[[139 123 127 109 123]
 [114 132 122 154 130]
 [129 130 153 150 122]
 [140 125 140 102 124]
 [118 131 123 148 135]]
->
[[114 132 122]
 [129 130 153]]

[[139 152 111 125 125]
 [127 129 130 137 129]
 [115 135 119 121 144]
 [129 134 119 155 145]
 [116 100 127 147 119]]
->
[[127 129 130]
 [115 135 119]]

[[127 125 126 127 127]
 [136 119 144 121 124]
 [131 129 129 129 131]
 [139 116 151 118 122]
 [129 126 126 128 126]]
->
[[136 119 144]
 [131 129 129]]

[[134 126 129]
 [136 122 136]
 [133 124 136]
 [121 136 131]
 [155 104 138]]
->
[[136 122 136]
 [133 124 136]]

[[127 118 124]
 [102 117 135]
 [120 130 113]
 [120 115 134]
 [114 151 143]]
->
[[102 117 135]
 [120 130 113]]

[[126 156 129]
 [129 126 127]
 [127 115 125]
 [127 113 124]]
->
[[129 126 127]
 [127 115 125]]

[[129 122 126]
 [108 127 138]
 [105 101 124]
 [144 108 122]]
->
[[108 127 138]
 [105 101 124]]

[[131 129 128 107]
 [128 133 118 144]
 [136 149 130 125]
 [126 116 136 123]]
->
[[128 133 118]
 [136 149 130]]

[[151 134 132 136]
 [132 132 129 130]
 [129 135 128 130]
 [128 136 128 128]
 [138 132 129 134]]
->
[[132 132 129]
 [129 135 128]]
---
[[127 102 129]
 [128 147 118]
 [117 118 115]
 [142 138 148]
 [106 130 133]]
->
[[127 102]
 [128 147]
 [117 118]]

[[151 150 106]
 [138 142 137]
 [121  99 113]
 [126 109 135]]
->
[[151 150]
 [138 142]
 [121  99]]

[[123 141 125 104]
 [122 132 118 126]
 [116 123 120 119]
 [109 132 123 123]]
->
[[123 141]
 [122 132]
 [116 123]]

[[129 121 128 135]
 [133 133 131 124]
 [127 123 127 130]
 [105 115 107 120]]
->
[[129 121]
 [133 133]
 [127 123]]

[[106 138 144 128 140]
 [113 128 124 107 123]
 [103 145 118 104 135]
 [135 156 120 104 155]
 [155 131 141 153 100]]
->
[[106 138]
 [113 128]
 [103 145]]

[[134 106 123]
 [131 126 118]
 [133 129 116]]
->
[[134 106]
 [131 126]
 [133 129]]
---
[[111 103 115]
 [124 117 129]
 [119 142 111]]
->
[[111 103]
 [124 117]]

[[151 139]
 [120 138]
 [121 125]]
->
[[151 139]
 [120 138]]

[[101 153 128]
 [122 150 140]
 [109 104 115]
 [119 103 103]]
->
[[101 153]
 [122 150]]

[[149 142 111 104 141]
 [131 111 119 126 145]
 [132 135 148 127 106]
 [146 138 142 105 128]
 [145 146 136 145 150]]
->
[[149 142]
 [131 111]]

[[107 143]
 [130 116]
 [126 115]
 [106 140]
 [142 138]]
->
[[107 143]
 [130 116]]

[[107 108 129]
 [113 113 134]
 [128 131 146]
 [139 139 107]
 [141 143 126]]
->
[[107 108]
 [113 113]]

[[143 141 127 129]
 [136 133 140 138]
 [150 139 140 144]]
->
[[143 141]
 [136 133]]

[[109 144]
 [154 102]
 [127 131]
 [ 98 152]]
->
[[109 144]
 [154 102]]

[[122 127]
 [126 130]
 [128 144]
 [124 127]
 [133 150]]
->
[[122 127]
 [126 130]]
---
[[133 125 138]
 [135 119 128]
 [106 124 137]
 [145 118 118]
 [125 141 139]]
->
[[125 141 139]
 [133 125 138]
 [106 124 137]
 [135 119 128]
 [145 118 118]]

[[118 124 129 108 140 132 126 138 139 135 131]
 [136 121 120 121 137 130 130 105 118 131 137]
 [141 137 121 151 113 125 134 113 114 124 127]
 [118 137 148 133 120 122 134 136 127 109 122]
 [142 133 111 142 121 120 123 108 121 113 131]
 [138 132 125 139 122 140 146 121 115 156 129]]
->
[[118 137 148 133 120 122 134 136 127 109 122]
 [118 124 129 108 140 132 126 138 139 135 131]
 [138 132 125 139 122 140 146 121 115 156 129]
 [141 137 121 151 113 125 134 113 114 124 127]
 [136 121 120 121 137 130 130 105 118 131 137]
 [142 133 111 142 121 120 123 108 121 113 131]]

[[120 120 133 127 121 130 127 123 138 118]
 [122 120 144 116 124 135 120 119 135 117]
 [113 113 154 130 139 110 103 144 131 115]]
->
[[113 113 154 130 139 110 103 144 131 115]
 [122 120 144 116 124 135 120 119 135 117]
 [120 120 133 127 121 130 127 123 138 118]]

[[127 158 112 144 123 112 141 120 121 129 133 121 123 133 127]
 [145 112 146 109 133 138 107 129 142 129 133 137 135 125 123]
 [117 122 135 134 108 144 122 120 110 146 131 145 142 144 117]
 [117 101 147 128 111 153 116 130 111 144 123 142 143 135 124]]
->
[[117 101 147 128 111 153 116 130 111 144 123 142 143 135 124]
 [145 112 146 109 133 138 107 129 142 129 133 137 135 125 123]
 [117 122 135 134 108 144 122 120 110 146 131 145 142 144 117]
 [127 158 112 144 123 112 141 120 121 129 133 121 123 133 127]]

[[127 142 118 133 117 146 142 143 142 123]
 [126 119 125 122 121 131 126 125 128 125]
 [144 106 129 123 119 147 125 127 128 133]
 [135 134 119 128 115 142 139 139 133 121]]
->
[[144 106 129 123 119 147 125 127 128 133]
 [126 119 125 122 121 131 126 125 128 125]
 [135 134 119 128 115 142 139 139 133 121]
 [127 142 118 133 117 146 142 143 142 123]]

[[134 125 127 122 126 130 112]
 [116 153 137 143 139 127 132]
 [141 142 115  99 104 138 120]]
->
[[116 153 137 143 139 127 132]
 [134 125 127 122 126 130 112]
 [141 142 115  99 104 138 120]]
